[[-2.63, -6.90],
[-3.00, -7.05],
[-2.85, -6.99],
[-2.60, -6.89],
[-2.64, -6.91],
[-2.76, -6.96],
[-2.87, -7.00],
[-2.71, -6.94],
[-2.34, -6.79],
[0.54, -5.64]]
=>
[[0.54, -5.64],
[-2.34, -6.79],
[-2.71, -6.94],
[-2.87, -7.00],
[-2.76, -6.96],
[-2.64, -6.91],
[-2.60, -6.89],
[-2.85, -6.99],
[-3.00, -7.05],
[-2.63, -6.90]]

[[0.11, -2.54, -4.26, -4.61, 4.37, -7.15],
[-3.38, 5.28, -6.96, 2.12, 1.97, -3.64],
[2.82, -4.35, -3.13, -5.84, 3.57, -6.56],
[4.38, -4.95, -2.23, -5.84, 1.70, -3.64],
[0.11, 5.88, -5.84, 6.41, -0.97, -1.29],
[-3.77, 3.47, -6.51, -0.94, 3.84, -6.27],
[-2.61, 6.48, -6.74, 4.57, -0.44, -2.17],
[-3.00, 0.47, -5.61, -2.77, 4.37, -7.15]]
=>
[[-3.00, 0.47, -5.61, -2.77, 4.37, -7.15],
[-2.61, 6.48, -6.74, 4.57, -0.44, -2.17],
[-3.77, 3.47, -6.51, -0.94, 3.84, -6.27],
[0.11, 5.88, -5.84, 6.41, -0.97, -1.29],
[4.38, -4.95, -2.23, -5.84, 1.70, -3.64],
[2.82, -4.35, -3.13, -5.84, 3.57, -6.56],
[-3.38, 5.28, -6.96, 2.12, 1.97, -3.64],
[0.11, -2.54, -4.26, -4.61, 4.37, -7.15]]

[[-1.88, 3.02, 4.29, 3.18, 2.52],
[-1.87, 3.12, 4.46, 3.30, 2.61],
[1.08, -1.34, -0.04, -3.67, 0.60],
[-0.72, -0.13, -0.91, -0.56, 0.37],
[-0.87, -3.75, -5.38, 0.12, 2.55],
[-0.19, 1.14, -0.22, -2.03, 0.11],
[-1.25, 0.56, -1.67, -1.27, 1.09],
[-0.63, -2.46, -3.62, 0.14, 1.84],
[0.34, 0.50, 0.07, -0.17, 1.68],
[-0.14, -0.75, -0.99, 0.09, 0.42]]
=>
[[-0.14, -0.75, -0.99, 0.09, 0.42],
[0.34, 0.50, 0.07, -0.17, 1.68],
[-0.63, -2.46, -3.62, 0.14, 1.84],
[-1.25, 0.56, -1.67, -1.27, 1.09],
[-0.19, 1.14, -0.22, -2.03, 0.11],
[-0.87, -3.75, -5.38, 0.12, 2.55],
[-0.72, -0.13, -0.91, -0.56, 0.37],
[1.08, -1.34, -0.04, -3.67, 0.60],
[-1.87, 3.12, 4.46, 3.30, 2.61],
[-1.88, 3.02, 4.29, 3.18, 2.52]]

[[-3.24, 2.80, -2.43, -5.71, 2.30, 2.24, 3.61, -3.51, 3.13, -2.54, 4.69, -1.99],
[-4.75, -4.30, 0.10, -3.83, 3.78, 3.93, -5.13, 1.14, 3.83, 5.56, 2.28, 2.87],
[0.21, -4.58, 0.07, 2.78, -5.32, -1.67, 0.28, 5.45, 5.66, -0.76, 4.77, 4.01],
[1.73, 0.62, -2.26, 0.46, -0.92, 7.23, -2.46, 2.44, -3.70, -0.03, -6.10, 0.88],
[-3.40, -2.52, -0.86, 3.03, -4.78, 6.26, -0.94, -4.27, -3.22, -2.95, 3.40, -2.86]]
=>
[[-3.40, -2.52, -0.86, 3.03, -4.78, 6.26, -0.94, -4.27, -3.22, -2.95, 3.40, -2.86],
[1.73, 0.62, -2.26, 0.46, -0.92, 7.23, -2.46, 2.44, -3.70, -0.03, -6.10, 0.88],
[0.21, -4.58, 0.07, 2.78, -5.32, -1.67, 0.28, 5.45, 5.66, -0.76, 4.77, 4.01],
[-4.75, -4.30, 0.10, -3.83, 3.78, 3.93, -5.13, 1.14, 3.83, 5.56, 2.28, 2.87],
[-3.24, 2.80, -2.43, -5.71, 2.30, 2.24, 3.61, -3.51, 3.13, -2.54, 4.69, -1.99]]

[[0.14, 3.11, 0.38, 0.08, 1.91, -1.89, -1.85, 1.55, -0.25],
[2.45, -2.77, 1.27, -1.86, -2.17, -0.02, 1.34, 2.28, 2.61],
[-0.97, 2.72, -4.66, -2.60, -1.31, 2.48, 0.65, -3.71, 1.09],
[-0.37, -0.27, 3.60, -0.63, -1.66, -0.01, 4.34, 0.34, 2.50],
[0.06, 1.03, -1.37, 0.48, 2.46, 0.39, -3.41, -3.63, 0.27],
[1.60, 1.03, -2.28, -1.68, 0.20, -3.11, -2.32, -0.98, 3.61],
[3.77, -1.45, -3.01, 1.17, -4.76, 5.54, -1.75, -0.04, 1.35]]
=>
[[3.77, -1.45, -3.01, 1.17, -4.76, 5.54, -1.75, -0.04, 1.35],
[1.60, 1.03, -2.28, -1.68, 0.20, -3.11, -2.32, -0.98, 3.61],
[0.06, 1.03, -1.37, 0.48, 2.46, 0.39, -3.41, -3.63, 0.27],
[-0.37, -0.27, 3.60, -0.63, -1.66, -0.01, 4.34, 0.34, 2.50],
[-0.97, 2.72, -4.66, -2.60, -1.31, 2.48, 0.65, -3.71, 1.09],
[2.45, -2.77, 1.27, -1.86, -2.17, -0.02, 1.34, 2.28, 2.61],
[0.14, 3.11, 0.38, 0.08, 1.91, -1.89, -1.85, 1.55, -0.25]]

[[4.20, 4.53],
[-2.53, 0.07],
[2.12, 4.09],
[2.78, 4.23],
[0.87, -0.74],
[0.28, 2.39],
[0.25, -0.78],
[4.39, 4.51],
[4.54, 3.82],
[2.81, 4.07],
[5.49, 3.06],
[4.46, 2.09]]
=>
[[4.46, 2.09],
[5.49, 3.06],
[2.81, 4.07],
[4.54, 3.82],
[4.39, 4.51],
[0.25, -0.78],
[0.28, 2.39],
[0.87, -0.74],
[2.78, 4.23],
[2.12, 4.09],
[-2.53, 0.07],
[4.20, 4.53]]

[[-0.45, -0.26, 0.40, 0.08, -0.36, 0.39, -0.28, 0.37, -0.15, -0.15, 0.08, -0.10, 0.00],
[5.34, 0.29, 0.99, -7.17, -1.81, 1.49, 3.95, 1.86, 7.23, 6.36, -7.19, 6.28, -6.11]]
=>
[[5.34, 0.29, 0.99, -7.17, -1.81, 1.49, 3.95, 1.86, 7.23, 6.36, -7.19, 6.28, -6.11],
[-0.45, -0.26, 0.40, 0.08, -0.36, 0.39, -0.28, 0.37, -0.15, -0.15, 0.08, -0.10, 0.00]]

[[-6.24, 6.02, 5.99, 6.16, 5.84, 5.92, 6.38, 5.75, 6.21, -6.46, -6.51],
[-5.46, 5.68, 6.47, 3.02, 5.58, 5.59, 3.79, 5.67, 5.76, -5.50, 5.67],
[6.29, -4.34, -4.76, -5.71, 6.20, 6.01, -5.91, 6.48, 6.10, 6.09, 6.32],
[1.19, 6.22, 6.14, -1.95, 6.26, 6.16, -1.77, 6.22, 6.18, 0.71, 6.28],
[-6.00, 5.53, 3.42, 6.11, -6.08, -6.33, 5.64, -6.59, -5.97, -6.12, -6.18],
[-6.48, 6.34, 6.55, 5.64, 2.51, -1.48, 6.15, 2.30, 5.63, -5.83, -5.34],
[6.34, -6.63, -6.18, -6.01, -6.40, -3.87, -6.57, -6.36, -6.30, 6.17, 6.34]]
=>
[[6.34, -6.63, -6.18, -6.01, -6.40, -3.87, -6.57, -6.36, -6.30, 6.17, 6.34],
[-6.48, 6.34, 6.55, 5.64, 2.51, -1.48, 6.15, 2.30, 5.63, -5.83, -5.34],
[-6.00, 5.53, 3.42, 6.11, -6.08, -6.33, 5.64, -6.59, -5.97, -6.12, -6.18],
[1.19, 6.22, 6.14, -1.95, 6.26, 6.16, -1.77, 6.22, 6.18, 0.71, 6.28],
[6.29, -4.34, -4.76, -5.71, 6.20, 6.01, -5.91, 6.48, 6.10, 6.09, 6.32],
[-5.46, 5.68, 6.47, 3.02, 5.58, 5.59, 3.79, 5.67, 5.76, -5.50, 5.67],
[-6.24, 6.02, 5.99, 6.16, 5.84, 5.92, 6.38, 5.75, 6.21, -6.46, -6.51]]
